128 stands for zero in the data rows.
Here are some numbered points:
array([103., 151., 123., 105., 111., 126., 139., 121., 112., 108., 100., 130., 139., 108., 92., 138., 143., 135.,
       159., 155., 105., 119., 89., 124., 158., 136., 141., 119., 172., 128., 128., 128.]) 0
array([92., 71., 101., 128., 99., 173., 140., 99., 171., 124., 142., 91., 119., 202., 84., 118., 175., 144.,
       172., 118., 81., 104., 146., 117., 98., 86., 138., 164., 123., 189., 185., 75.]) 1
array([104., 134., 102., 140., 133., 130., 136., 103., 151., 117., 107., 126., 114., 131., 121., 140., 144., 102.,
       124., 132., 85., 158., 106., 157., 120., 95., 95., 104., 117., 152., 134., 121.]) 2
array([57., 170., 96., 153., 134., 86., 148., 146., 137., 153., 131., 145., 128., 95., 63., 153., 161., 178.,
       196., 103., 85., 155., 101., 139., 173., 82., 46., 71., 153., 166., 89., 82.]) 3
array([75., 186., 134., 139., 110., 112., 123., 112., 142., 127., 116., 211., 210., 111., 174., 103., 39., 130.,
       98., 90., 203., 164., 93., 105., 210., 115., 170., 104., 160., 97., 138., 167.]) 4
array([142., 135., 125., 102., 96., 99., 101., 116., 86., 86., 121., 74., 119., 79., 112., 115., 108., 148.,
       117., 110., 123., 156., 69., 156., 97., 163., 94., 133., 116., 103., 181., 101.]) 5
array([187., 130., 130., 143., 82., 138., 81., 101., 136., 137., 148., 125., 148., 166., 140., 55., 99., 99.,
       148., 1., 110., 119., 123., 121., 74., 154., 149., 179., 114., 166., 156., 128.]) 6
array([106., 115., 104., 142., 119., 116., 134., 103., 131., 137., 129., 87., 147., 141., 121., 81., 111., 112.,
       118., 119., 100., 143., 95., 137., 142., 145., 151., 124., 116., 155., 167., 119.]) 7
array([140., 126., 137., 131., 149., 140., 125., 139., 175., 124., 126., 139., 140., 176., 123., 150., 95., 105.,
       101., 138., 157., 112., 155., 96., 117., 149., 159., 135., 116., 90., 160., 133.]) 8
array([179., 90., 197., 142., 110., 124., 78., 133., 121., 120., 119., 79., 137., 111., 122., 57., 144., 119.,
       131., 100., 153., 191., 100., 177., 82., 123., 91., 149., 97., 176., 134., 88.]) 9
array([132., 135., 118., 112., 140., 134., 121., 135., 121., 129., 116., 136., 130., 116., 140., 132., 98., 118.,
       113., 144., 142., 131., 119., 132., 131., 129., 125., 127., 116., 101., 129., 141.]) 10
array([130., 171., 130., 115., 147., 148., 126., 109., 131., 117., 104., 123., 133., 108., 127., 140., 141., 132.,
       130., 150., 134., 144., 121., 132., 125., 108., 139., 86., 186., 147., 123., 163.]) 11
array([144., 129., 198., 95., 148., 169., 76., 183., 135., 112., 146., 107., 180., 153., 101., 159., 106., 132.,
       93., 119., 205., 120., 173., 113., 134., 150., 142., 141., 166., 158., 118., 166.]) 12
array([70., 171., 115., 170., 100., 63., 61., 147., 122., 147., 126., 182., 230., 164., 72., 139., 54., 34.,
       110., 89., 78., 55., 106., 95., 255., 178., 182., 36., 209., 71., 110., 115.]) 13
array([154., 110., 177., 97., 102., 121., 156., 125., 133., 137., 148., 88., 114., 172., 132., 105., 206., 142.,
       112., 99., 114., 127., 124., 145., 90., 143., 161., 85., 139., 198., 129., 102.]) 14
array([100., 160., 124., 118., 158., 156., 158., 161., 147., 109., 120., 140., 109., 139., 91., 172., 124., 170.,
       108., 164., 135., 85., 175., 124., 167., 118., 82., 147., 142., 76., 108., 121.]) 15
array([99., 196., 175., 141., 53., 71., 189., 112., 74., 103., 159., 155., 174., 147., 16., 133., 176., 159.,
       183., 151., 104., 129., 113., 193., 193., 75., 108., 51., 255., 162., 107., 94.]) 16
array([127., 141., 133., 112., 116., 122., 115., 119., 107., 123., 135., 115., 148., 111., 134., 144., 163., 137.,
       133., 120., 96., 130., 118., 148., 135., 135., 129., 108., 148., 135., 122., 119.]) 17
array([117., 138., 97., 155., 105., 120., 175., 114., 115., 90., 141., 126., 106., 117., 164., 143., 140., 155.,
       137., 114., 127., 130., 132., 125., 114., 130., 141., 108., 104., 128., 109., 108.]) 18
array([161., 124., 120., 127., 116., 141., 166., 152., 139., 119., 120., 129., 108., 131., 195., 132., 166., 158.,
       109., 109., 145., 144., 128., 160., 92., 148., 136., 97., 130., 153., 117., 144.]) 19
array([111., 105., 119., 131., 119., 133., 145., 137., 129., 142., 158., 187., 146., 158., 128., 139., 160., 135.,
       108., 137., 126., 130., 167., 88., 173., 97., 122., 80., 92., 125., 91., 140.]) 20
array([80., 134., 94., 132., 129., 119., 128., 112., 152., 143., 113., 146., 129., 97., 88., 159., 59., 114.,
       131., 168., 78., 85., 152., 121., 141., 113., 127., 112., 120., 95., 135., 89.]) 21
array([162., 157., 108., 130., 150., 96., 97., 128., 142., 116., 127., 127., 99., 92., 140., 131., 120., 123.,
       122., 114., 139., 140., 137., 110., 92., 153., 124., 117., 120., 152., 169., 154.]) 22
array([187., 60., 114., 126., 99., 189., 135., 151., 227., 126., 189., 142., 92., 129., 176., 157., 101., 48.,
       8., 147., 79., 142., 130., 96., 83., 100., 157., 121., 126., 139., 159., 173.]) 23
array([106., 130., 111., 147., 125., 135., 136., 154., 148., 146., 153., 151., 129., 144., 132., 141., 147., 121.,
       147., 143., 126., 121., 155., 94., 146., 104., 133., 75., 118., 126., 119., 145.]) 24
array([119., 143., 178., 112., 114., 183., 110., 93., 149., 143., 116., 91., 150., 210., 114., 108., 158., 136.,
       175., 162., 130., 137., 154., 143., 115., 53., 125., 177., 76., 189., 201., 111.]) 25
array([179., 154., 54., 139., 105., 111., 86., 137., 145., 154., 178., 152., 110., 73., 180., 148., 135., 142.,
       105., 87., 120., 125., 84., 155., 107., 133., 136., 189., 113., 131., 126., 145.]) 26
array([135., 150., 140., 122., 123., 97., 108., 137., 141., 142., 142., 133., 138., 132., 143., 138., 124., 121.,
       121., 135., 140., 134., 124., 126., 136., 146., 122., 120., 130., 137., 120., 133.]) 27
array([140., 151., 147., 110., 129., 154., 89., 128., 119., 120., 87., 123., 133., 116., 140., 147., 116., 102.,
       120., 155., 143., 128., 159., 123., 141., 112., 177., 160., 121., 110., 124., 139.]) 28
array([114., 104., 106., 138., 114., 112., 153., 135., 116., 128., 157., 139., 136., 145., 113., 131., 140., 143.,
       157., 103., 104., 99., 143., 122., 121., 148., 105., 83., 128., 97., 84., 89.]) 29
array([171., 96., 168., 118., 122., 126., 109., 163., 113., 153., 151., 68., 121., 152., 124., 115., 150., 139.,
       104., 157., 125., 88., 148., 141., 76., 170., 96., 160., 75., 127., 126., 141.]) 30
array([151., 115., 183., 144., 58., 112., 72., 162., 96., 97., 157., 93., 209., 124., 131., 92., 212., 129.,
       121., 100., 206., 156., 128., 165., 129., 146., 95., 196., 164., 167., 133., 155.]) 31
array([82., 103., 143., 115., 119., 148., 207., 159., 127., 98., 197., 174., 131., 166., 160., 149., 161., 121.,
       113., 102., 108., 80., 205., 72., 166., 85., 163., 10., 99., 151., 112., 180.]) 32
array([116., 154., 145., 147., 145., 136., 156., 118., 113., 128., 110., 140., 144., 114., 129., 136., 144., 158.,
       127., 125., 171., 131., 151., 128., 144., 129., 115., 105., 130., 117., 98., 132.]) 33
array([237., 85., 126., 148., 122., 176., 109., 85., 230., 198., 145., 90., 91., 236., 123., 141., 64., 71.,
       22., 120., 108., 29., 203., 101., 115., 144., 176., 229., 6., 73., 168., 110.]) 34
array([105., 120., 157., 130., 144., 172., 112., 128., 169., 166., 114., 182., 143., 160., 96., 143., 111., 58.,
       87., 147., 109., 107., 155., 118., 163., 136., 176., 172., 142., 115., 160., 152.]) 35
array([158., 103., 130., 110., 163., 127., 84., 122., 62., 114., 90., 120., 58., 20., 102., 123., 0., 173.,
       84., 222., 166., 119., 54., 100., 126., 125., 126., 196., 71., 0., 85., 177.]) 36
array([105., 64., 209., 126., 118., 102., 37., 135., 105., 99., 170., 117., 163., 197., 135., 88., 145., 137.,
       176., 59., 163., 183., 114., 167., 75., 95., 74., 119., 190., 205., 137., 96.]) 37
array([106., 193., 102., 124., 110., 125., 129., 109., 76., 109., 121., 135., 125., 69., 88., 145., 142., 140.,
       155., 134., 144., 125., 96., 106., 124., 99., 96., 98., 174., 174., 127., 134.]) 38
array([131., 156., 107., 121., 129., 126., 149., 123., 115., 108., 136., 138., 145., 105., 106., 120., 145., 137.,
       121., 124., 105., 120., 116., 154., 147., 121., 101., 121., 166., 125., 128., 131.]) 39
array([138., 139., 120., 156., 57., 88., 152., 120., 135., 61., 164., 110., 150., 138., 135., 158., 155., 135.,
       122., 81., 112., 134., 46., 122., 143., 137., 105., 82., 175., 142., 82., 101.]) 40
array([120., 145., 129., 117., 117., 129., 49., 97., 128., 140., 108., 165., 147., 142., 110., 98., 78., 52.,
       144., 117., 102., 104., 86., 134., 127., 181., 168., 106., 131., 132., 157., 163.]) 41
array([158., 99., 72., 140., 114., 124., 102., 132., 157., 151., 131., 136., 110., 125., 105., 122., 123., 106.,
       138., 74., 105., 76., 128., 98., 87., 146., 127., 112., 98., 156., 182., 186.]) 42
array([111., 120., 149., 131., 146., 136., 112., 116., 117., 155., 127., 126., 151., 139., 99., 103., 129., 97.,
       134., 159., 137., 109., 135., 111., 108., 161., 108., 169., 107., 106., 120., 142.]) 43
array([153., 163., 100., 77., 158., 150., 75., 97., 150., 139., 82., 153., 150., 160., 109., 101., 45., 85.,
       136., 144., 133., 112., 147., 89., 82., 150., 141., 253., 122., 128., 191., 161.]) 44
array([134., 110., 109., 144., 139., 141., 146., 121., 142., 113., 135., 109., 112., 124., 144., 169., 147., 121.,
       125., 133., 106., 141., 126., 122., 135., 123., 130., 158., 133., 112., 125., 112.]) 45
array([117., 130., 98., 127., 83., 85., 120., 69., 144., 154., 90., 143., 149., 183., 74., 113., 107., 86.,
       202., 158., 56., 131., 110., 135., 165., 99., 138., 77., 151., 135., 141., 100.]) 46
array([177., 85., 133., 152., 82., 81., 153., 141., 115., 100., 145., 101., 123., 101., 147., 112., 159., 203.,
       184., 78., 173., 182., 78., 124., 105., 93., 102., 145., 79., 170., 73., 116.]) 47
array([117., 162., 151., 124., 126., 156., 126., 150., 141., 113., 121., 139., 131., 109., 107., 88., 121., 131.,
       137., 139., 135., 111., 118., 121., 166., 126., 113., 99., 153., 139., 109., 121.]) 48
array([128., 82., 131., 150., 187., 136., 181., 130., 175., 147., 112., 115., 66., 114., 121., 140., 142., 172.,
       114., 179., 128., 134., 162., 103., 136., 119., 155., 148., 81., 88., 102., 116.]) 49
array([97., 172., 23., 120., 75., 74., 117., 81., 132., 134., 201., 117., 86., 175., 174., 79., 101., 133.,
       205., 69., 60., 213., 60., 190., 86., 144., 130., 62., 106., 111., 119., 105.]) 50
array([140., 157., 73., 143., 125., 88., 145., 156., 127., 129., 154., 155., 106., 110., 111., 161., 169., 127.,
       160., 108., 99., 136., 116., 130., 137., 112., 102., 144., 108., 116., 89., 92.]) 51
array([93., 172., 100., 84., 146., 96., 105., 79., 101., 118., 95., 128., 65., 95., 130., 111., 39., 100.,
       98., 163., 124., 87., 159., 125., 148., 97., 151., 173., 113., 19., 117., 178.]) 52
array([121., 131., 69., 145., 84., 98., 174., 116., 115., 118., 141., 123., 105., 105., 175., 137., 139., 167.,
       150., 114., 121., 132., 103., 164., 107., 104., 131., 84., 114., 116., 84., 114.]) 53
array([152., 119., 128., 179., 76., 99., 170., 124., 70., 118., 156., 92., 161., 156., 129., 83., 125., 190.,
       143., 63., 166., 98., 124., 180., 107., 136., 126., 133., 150., 85., 95., 114.]) 54
array([101., 149., 151., 126., 153., 185., 149., 131., 131., 143., 126., 112., 117., 107., 126., 142., 120., 127.,
       76., 149., 139., 141., 130., 98., 149., 143., 133., 83., 116., 95., 111., 146.]) 55
array([149., 84., 88., 90., 131., 233., 163., 94., 129., 75., 122., 91., 67., 62., 150., 139., 178., 191.,
       137., 119., 129., 151., 85., 155., 0., 107., 127., 114., 64., 157., 155., 120.]) 56
array([176., 97., 112., 154., 149., 126., 124., 137., 147., 156., 146., 124., 79., 163., 133., 138., 146., 136.,
       143., 147., 138., 127., 112., 148., 139., 128., 121., 173., 133., 95., 152., 106.]) 57
array([86., 133., 150., 150., 95., 103., 75., 99., 124., 93., 173., 137., 157., 145., 140., 109., 64., 130.,
       151., 121., 137., 141., 156., 123., 103., 137., 137., 80., 104., 149., 129., 158.]) 58
array([131., 115., 116., 95., 122., 146., 82., 110., 188., 187., 124., 120., 98., 151., 143., 166., 56., 62.,
       89., 153., 63., 110., 158., 116., 96., 161., 149., 115., 124., 143., 161., 133.]) 59
array([175., 77., 145., 151., 128., 103., 74., 116., 85., 80., 147., 53., 167., 96., 130., 66., 108., 194.,
       141., 72., 114., 166., 44., 180., 87., 143., 86., 219., 133., 137., 127., 41.]) 60
array([149., 139., 153., 109., 124., 149., 119., 186., 148., 132., 150., 90., 121., 134., 171., 182., 111., 116.,
       87., 174., 175., 56., 159., 129., 108., 173., 123., 97., 121., 110., 122., 171.]) 61
array([132., 112., 162., 108., 97., 127., 114., 135., 119., 126., 136., 105., 165., 137., 109., 112., 115., 124.,
       162., 145., 116., 78., 132., 114., 119., 126., 125., 150., 136., 110., 144., 86.]) 62
array([116., 136., 109., 134., 135., 123., 109., 103., 146., 137., 127., 131., 123., 118., 149., 143., 158., 116.,
       109., 131., 102., 164., 105., 128., 123., 124., 118., 134., 127., 141., 150., 126.]) 63
array([159., 99., 163., 154., 200., 134., 64., 117., 97., 52., 102., 101., 137., 114., 144., 79., 108., 196.,
       189., 111., 132., 98., 93., 187., 139., 128., 86., 171., 120., 140., 143., 94.]) 64
array([147., 140., 206., 111., 99., 158., 24., 72., 42., 111., 82., 111., 115., 131., 128., 15., 198., 116.,
       200., 164., 156., 211., 160., 160., 121., 147., 150., 251., 104., 176., 102., 121.]) 65
array([158., 116., 150., 145., 115., 138., 108., 131., 117., 115., 117., 130., 116., 96., 153., 104., 162., 131.,
       111., 127., 172., 151., 123., 143., 106., 138., 111., 129., 107., 147., 122., 196.]) 66
array([109., 127., 152., 100., 161., 183., 114., 152., 107., 102., 119., 115., 100., 105., 144., 146., 123., 143.,
       131., 144., 163., 109., 177., 119., 110., 140., 139., 142., 138., 106., 138., 172.]) 67
array([163., 95., 117., 144., 152., 135., 160., 123., 142., 130., 132., 125., 96., 123., 159., 147., 139., 154.,
       112., 140., 181., 137., 150., 77., 107., 102., 139., 160., 79., 87., 139., 136.]) 68
array([129., 148., 105., 127., 90., 63., 109., 97., 68., 120., 113., 133., 120., 99., 130., 83., 86., 114.,
       154., 87., 157., 154., 90., 179., 106., 157., 131., 174., 101., 105., 85., 118.]) 69
array([112., 155., 70., 162., 132., 81., 164., 129., 71., 105., 115., 135., 91., 85., 149., 143., 121., 193.,
       151., 80., 136., 139., 105., 202., 93., 120., 115., 71., 121., 80., 54., 164.]) 70
array([139., 167., 76., 130., 112., 98., 133., 115., 138., 159., 119., 104., 119., 109., 156., 115., 109., 134.,
       102., 126., 158., 122., 113., 133., 118., 120., 121., 132., 77., 70., 130., 145.]) 71
array([167., 116., 155., 161., 111., 121., 111., 171., 129., 102., 160., 124., 137., 141., 174., 120., 199., 150.,
       136., 130., 190., 141., 130., 151., 100., 114., 127., 147., 124., 107., 98., 145.]) 72
array([117., 141., 91., 122., 177., 118., 124., 84., 173., 199., 115., 133., 106., 234., 112., 95., 92., 64.,
       87., 180., 112., 168., 174., 60., 59., 173., 186., 108., 88., 141., 203., 162.]) 73
array([79., 162., 88., 186., 35., 79., 136., 139., 158., 108., 192., 208., 161., 169., 75., 112., 149., 125.,
       116., 131., 45., 164., 94., 157., 195., 128., 119., 85., 148., 95., 87., 110.]) 74
Which three points above are nearest to each new point by angle, seen from the average point of the numbered points? Their numbers follow each, nearest first.
array([113., 111., 91., 116., 100., 98., 110., 163., 109., 100., 155., 141., 148., 113., 174., 135., 143., 123.,
       132., 124., 128., 159., 52., 150., 145., 135., 109., 111., 127., 112., 115., 113.]) 40 53 50
array([151., 133., 97., 140., 81., 107., 100., 159., 134., 103., 109., 101., 108., 121., 141., 105., 156., 136.,
       145., 101., 131., 155., 111., 162., 148., 134., 123., 81., 165., 143., 113., 141.]) 40 19 53
array([134., 130., 119., 98., 167., 168., 143., 107., 150., 147., 119., 153., 133., 139., 102., 112., 97., 75.,
       111., 154., 100., 169., 103., 89., 142., 117., 142., 153., 95., 116., 137., 170.]) 35 73 44
array([100., 152., 135., 132., 96., 107., 167., 178., 143., 106., 122., 150., 187., 132., 46., 133., 155., 164.,
       174., 125., 129., 101., 111., 162., 154., 114., 125., 69., 191., 151., 93., 127.]) 16 3 0
array([107., 154., 152., 128., 112., 125., 130., 154., 112., 122., 121., 134., 135., 114., 84., 112., 154., 129.,
       183., 100., 120., 112., 116., 163., 166., 133., 110., 89., 173., 134., 106., 105.]) 16 3 48
array([104., 128., 96., 139., 133., 97., 136., 106., 127., 117., 127., 136., 151., 125., 94., 143., 164., 138.,
       152., 128., 111., 153., 102., 132., 149., 94., 71., 82., 159., 152., 123., 92.]) 3 16 2
array([168., 146., 188., 94., 149., 159., 118., 127., 98., 143., 109., 145., 147., 124., 119., 114., 107., 145.,
       92., 150., 142., 156., 104., 144., 146., 139., 149., 136., 160., 116., 97., 146.]) 12 28 10
array([118., 135., 166., 153., 117., 123., 136., 147., 85., 134., 154., 126., 141., 111., 200., 195., 178., 149.,
       132., 140., 215., 160., 104., 149., 128., 131., 118., 159., 153., 122., 76., 158.]) 72 33 31
array([134., 116., 141., 130., 137., 146., 172., 114., 129., 131., 147., 125., 78., 145., 140., 95., 169., 136.,
       121., 143., 124., 130., 146., 108., 126., 104., 155., 149., 136., 141., 148., 113.]) 49 1 68
array([125., 146., 79., 113., 141., 151., 161., 104., 140., 154., 126., 137., 153., 107., 151., 180., 104., 134.,
       138., 114., 134., 136., 154., 89., 138., 132., 143., 56., 153., 138., 108., 117.]) 24 11 32
array([89., 152., 69., 125., 117., 105., 131., 77., 154., 132., 68., 147., 141., 94., 33., 155., 0., 114.,
       158., 162., 60., 53., 119., 123., 184., 114., 108., 152., 131., 45., 147., 73.]) 21 52 46
array([163., 114., 113., 115., 148., 162., 98., 102., 156., 150., 108., 129., 113., 104., 120., 142., 138., 66.,
       111., 116., 106., 134., 155., 134., 102., 130., 134., 203., 103., 117., 169., 144.]) 44 34 35
array([112., 175., 129., 106., 90., 59., 79., 115., 90., 157., 117., 139., 149., 109., 108., 49., 98., 120.,
       184., 95., 122., 147., 75., 167., 107., 136., 119., 124., 125., 146., 125., 143.]) 69 50 41
array([135., 164., 121., 116., 141., 119., 96., 99., 135., 138., 91., 132., 126., 94., 74., 117., 66., 92.,
       146., 179., 61., 129., 125., 138., 140., 141., 148., 184., 140., 108., 187., 122.]) 44 21 52
array([139., 143., 172., 105., 179., 110., 199., 141., 72., 128., 131., 150., 114., 76., 183., 115., 201., 178.,
       56., 119., 180., 87., 96., 110., 165., 131., 114., 106., 162., 137., 57., 154.]) 33 19 55
array([157., 128., 94., 103., 108., 149., 78., 115., 108., 110., 120., 130., 105., 98., 141., 87., 113., 115.,
       140., 80., 90., 158., 74., 152., 64., 137., 166., 115., 169., 182., 140., 113.]) 6 50 56
array([128., 127., 157., 160., 145., 121., 138., 147., 122., 127., 150., 128., 138., 139., 169., 124., 159., 126.,
       118., 134., 162., 165., 147., 127., 136., 110., 94., 141., 123., 128., 97., 142.]) 72 33 66
array([68., 132., 114., 138., 105., 86., 151., 73., 119., 129., 111., 123., 163., 114., 113., 157., 158., 146.,
       146., 136., 115., 125., 113., 138., 160., 80., 68., 92., 138., 147., 114., 65.]) 3 16 2
array([134., 167., 195., 108., 154., 131., 56., 127., 148., 122., 100., 171., 162., 125., 89., 109., 89., 91.,
       118., 180., 126., 83., 128., 161., 123., 181., 162., 190., 135., 167., 201., 156.]) 44 41 35
array([137., 124., 132., 117., 125., 135., 111., 133., 111., 126., 125., 110., 101., 137., 140., 139., 123., 129.,
       139., 143., 125., 119., 128., 138., 131., 150., 147., 161., 124., 118., 98., 129.]) 28 67 36
array([136., 175., 117., 134., 127., 127., 90., 111., 180., 141., 83., 123., 129., 135., 103., 103., 72., 72.,
       114., 157., 138., 114., 128., 123., 82., 130., 155., 211., 124., 121., 152., 133.]) 44 35 28
array([125., 136., 86., 154., 101., 96., 140., 142., 141., 132., 153., 145., 159., 124., 99., 128., 132., 94.,
       136., 109., 84., 146., 97., 142., 169., 128., 129., 91., 136., 113., 125., 109.]) 74 13 46
array([150., 103., 164., 130., 134., 124., 104., 124., 118., 126., 132., 120., 127., 126., 142., 94., 137., 133.,
       145., 102., 142., 157., 105., 130., 103., 123., 137., 153., 146., 156., 119., 125.]) 9 37 60
array([148., 167., 143., 148., 102., 115., 179., 151., 67., 148., 125., 108., 87., 48., 166., 124., 131., 170.,
       160., 99., 138., 164., 99., 193., 63., 118., 132., 159., 115., 126., 76., 127.]) 70 53 47
array([121., 70., 138., 70., 150., 136., 88., 142., 142., 91., 108., 105., 137., 116., 104., 77., 190., 122.,
       107., 128., 150., 168., 104., 111., 95., 171., 109., 161., 144., 207., 142., 139.]) 9 31 37
array([120., 96., 109., 118., 151., 152., 93., 70., 164., 132., 95., 154., 98., 160., 110., 131., 181., 83.,
       154., 131., 110., 140., 139., 124., 90., 140., 152., 152., 128., 170., 187., 123.]) 1 73 63
array([141., 85., 186., 128., 115., 127., 115., 122., 85., 99., 132., 68., 154., 127., 118., 112., 185., 169.,
       189., 126., 149., 92., 162., 136., 161., 122., 116., 143., 157., 163., 108., 105.]) 31 62 64
array([125., 119., 105., 110., 125., 150., 136., 134., 168., 123., 135., 95., 80., 84., 72., 132., 159., 130.,
       121., 128., 132., 116., 179., 136., 52., 63., 99., 238., 115., 112., 157., 98.]) 1 56 68
array([109., 80., 107., 140., 142., 196., 181., 80., 127., 147., 158., 140., 91., 164., 129., 165., 99., 157.,
       91., 140., 109., 138., 195., 97., 115., 110., 202., 155., 123., 111., 131., 98.]) 49 68 45
array([144., 119., 121., 144., 97., 33., 70., 124., 68., 107., 119., 113., 110., 134., 91., 79., 117., 128.,
       190., 82., 166., 83., 138., 176., 100., 175., 143., 160., 123., 86., 102., 148.]) 69 54 70
array([144., 119., 178., 120., 146., 127., 116., 142., 114., 64., 125., 85., 148., 119., 147., 120., 119., 155.,
       154., 162., 142., 89., 89., 151., 122., 134., 84., 188., 115., 125., 149., 84.]) 64 60 62
array([119., 119., 140., 107., 133., 126., 94., 131., 118., 103., 121., 108., 134., 132., 111., 106., 113., 122.,
       150., 123., 143., 125., 110., 150., 123., 130., 116., 142., 126., 132., 135., 127.]) 64 37 60
array([122., 168., 160., 130., 119., 42., 92., 149., 155., 137., 138., 178., 225., 133., 182., 187., 123., 166.,
       177., 126., 55., 142., 73., 186., 167., 182., 79., 57., 191., 107., 81., 177.]) 27 17 74
array([119., 150., 71., 173., 100., 114., 137., 116., 145., 110., 161., 181., 147., 137., 86., 114., 110., 102.,
       135., 119., 94., 143., 94., 168., 145., 95., 105., 72., 148., 102., 115., 88.]) 74 46 3
array([84., 139., 80., 136., 153., 116., 92., 79., 154., 131., 100., 158., 130., 105., 67., 153., 40., 112.,
       124., 162., 34., 79., 133., 127., 154., 104., 124., 127., 104., 101., 144., 65.]) 21 46 52
array([135., 156., 101., 129., 100., 111., 92., 149., 169., 86., 191., 153., 131., 79., 187., 159., 150., 120.,
       141., 84., 126., 171., 100., 122., 169., 154., 103., 85., 135., 166., 96., 106.]) 40 27 26
array([151., 135., 168., 121., 136., 131., 123., 148., 128., 126., 97., 128., 117., 127., 110., 120., 138., 117.,
       117., 147., 157., 134., 134., 134., 122., 161., 128., 171., 106., 125., 130., 172.]) 66 43 30
array([130., 129., 138., 119., 135., 151., 120., 156., 95., 125., 123., 102., 127., 161., 133., 102., 105., 94.,
       157., 140., 143., 99., 111., 134., 168., 135., 134., 179., 151., 134., 109., 124.]) 62 43 65
array([100., 141., 85., 168., 61., 115., 144., 129., 140., 132., 154., 159., 144., 132., 101., 129., 127., 126.,
       121., 123., 63., 145., 98., 166., 157., 124., 117., 126., 182., 112., 100., 112.]) 74 16 39
array([123., 122., 163., 136., 151., 103., 105., 132., 133., 130., 146., 167., 194., 136., 98., 111., 125., 93.,
       109., 105., 116., 98., 101., 127., 177., 123., 111., 168., 199., 186., 131., 118.]) 13 35 39
array([157., 94., 144., 125., 197., 190., 170., 120., 115., 103., 114., 160., 118., 168., 135., 201., 177., 102.,
       147., 102., 139., 85., 214., 23., 123., 140., 150., 130., 157., 172., 128., 133.]) 32 67 8
array([126., 105., 123., 147., 132., 169., 101., 145., 171., 159., 125., 154., 107., 156., 149., 157., 156., 113.,
       105., 109., 128., 133., 132., 105., 129., 119., 130., 123., 127., 155., 186., 153.]) 23 35 42
array([134., 133., 131., 108., 136., 162., 74., 108., 129., 146., 129., 126., 187., 125., 181., 125., 120., 89.,
       109., 111., 155., 134., 143., 103., 127., 169., 144., 136., 125., 168., 146., 129.]) 12 41 44
array([98., 147., 79., 118., 66., 149., 168., 117., 106., 121., 163., 168., 121., 141., 101., 100., 130., 163.,
       148., 135., 119., 155., 125., 131., 135., 71., 142., 79., 183., 152., 116., 91.]) 16 74 3
array([77., 141., 102., 144., 120., 110., 138., 139., 107., 110., 125., 153., 140., 122., 92., 148., 176., 147.,
       195., 149., 120., 115., 108., 123., 188., 93., 107., 59., 178., 138., 135., 80.]) 3 16 0
array([138., 69., 171., 164., 189., 240., 188., 86., 156., 140., 116., 151., 112., 150., 143., 171., 86., 150.,
       128., 111., 98., 108., 151., 66., 118., 97., 203., 141., 102., 150., 138., 79.]) 49 68 45
array([145., 87., 171., 124., 112., 161., 148., 130., 158., 103., 127., 108., 164., 142., 129., 138., 172., 139.,
       124., 154., 148., 89., 182., 103., 122., 102., 138., 142., 123., 144., 158., 121.]) 25 1 62
array([121., 115., 194., 100., 140., 145., 116., 190., 123., 137., 122., 138., 173., 142., 137., 122., 113., 147.,
       103., 133., 188., 122., 155., 118., 117., 139., 169., 116., 201., 151., 116., 139.]) 12 67 61
array([154., 158., 122., 137., 118., 90., 54., 126., 149., 158., 110., 108., 178., 139., 150., 95., 95., 89.,
       112., 111., 120., 156., 88., 148., 111., 130., 125., 128., 187., 156., 204., 155.]) 41 7 6
array([154., 157., 88., 129., 133., 112., 144., 148., 125., 160., 134., 134., 92., 112., 131., 85., 73., 151.,
       104., 151., 156., 112., 124., 160., 118., 130., 140., 144., 59., 64., 98., 127.]) 71 36 52
array([169., 120., 83., 111., 159., 130., 71., 112., 183., 168., 126., 169., 129., 180., 179., 167., 146., 101.,
       137., 129., 149., 139., 148., 93., 129., 124., 124., 146., 112., 171., 208., 166.]) 73 42 44
array([88., 162., 101., 73., 156., 135., 132., 108., 98., 87., 154., 202., 159., 119., 112., 92., 108., 67.,
       143., 142., 111., 148., 117., 138., 168., 130., 193., 61., 177., 120., 82., 146.]) 13 0 4
array([172., 158., 99., 125., 136., 119., 102., 110., 164., 156., 82., 152., 100., 149., 117., 155., 70., 89.,
       111., 135., 106., 128., 145., 157., 111., 127., 148., 178., 111., 124., 140., 179.]) 44 59 34
array([139., 145., 139., 127., 145., 160., 178., 102., 146., 166., 142., 102., 148., 139., 124., 138., 146., 91.,
       122., 137., 93., 138., 133., 116., 118., 104., 140., 125., 98., 170., 170., 125.]) 25 73 1
array([188., 120., 94., 158., 118., 131., 127., 98., 211., 151., 135., 178., 105., 217., 181., 115., 170., 57.,
       96., 110., 155., 174., 134., 106., 89., 142., 108., 142., 68., 182., 200., 155.]) 73 23 34
array([163., 120., 103., 94., 159., 151., 165., 134., 118., 117., 112., 105., 94., 112., 134., 130., 136., 154.,
       131., 122., 132., 160., 128., 144., 80., 135., 122., 156., 124., 163., 141., 110.]) 56 19 45
array([169., 153., 188., 106., 179., 181., 102., 176., 143., 145., 56., 101., 130., 92., 178., 154., 64., 82.,
       42., 132., 173., 51., 147., 101., 136., 176., 110., 157., 77., 41., 138., 151.]) 10 61 8
array([132., 136., 172., 103., 145., 103., 80., 138., 97., 120., 115., 116., 223., 119., 134., 101., 116., 116.,
       158., 134., 125., 153., 105., 78., 155., 222., 163., 111., 164., 77., 94., 138.]) 13 41 27
array([119., 155., 95., 144., 103., 31., 115., 136., 123., 107., 140., 97., 144., 99., 106., 121., 111., 143.,
       168., 132., 95., 116., 86., 183., 165., 105., 81., 59., 133., 107., 116., 75.]) 3 16 40
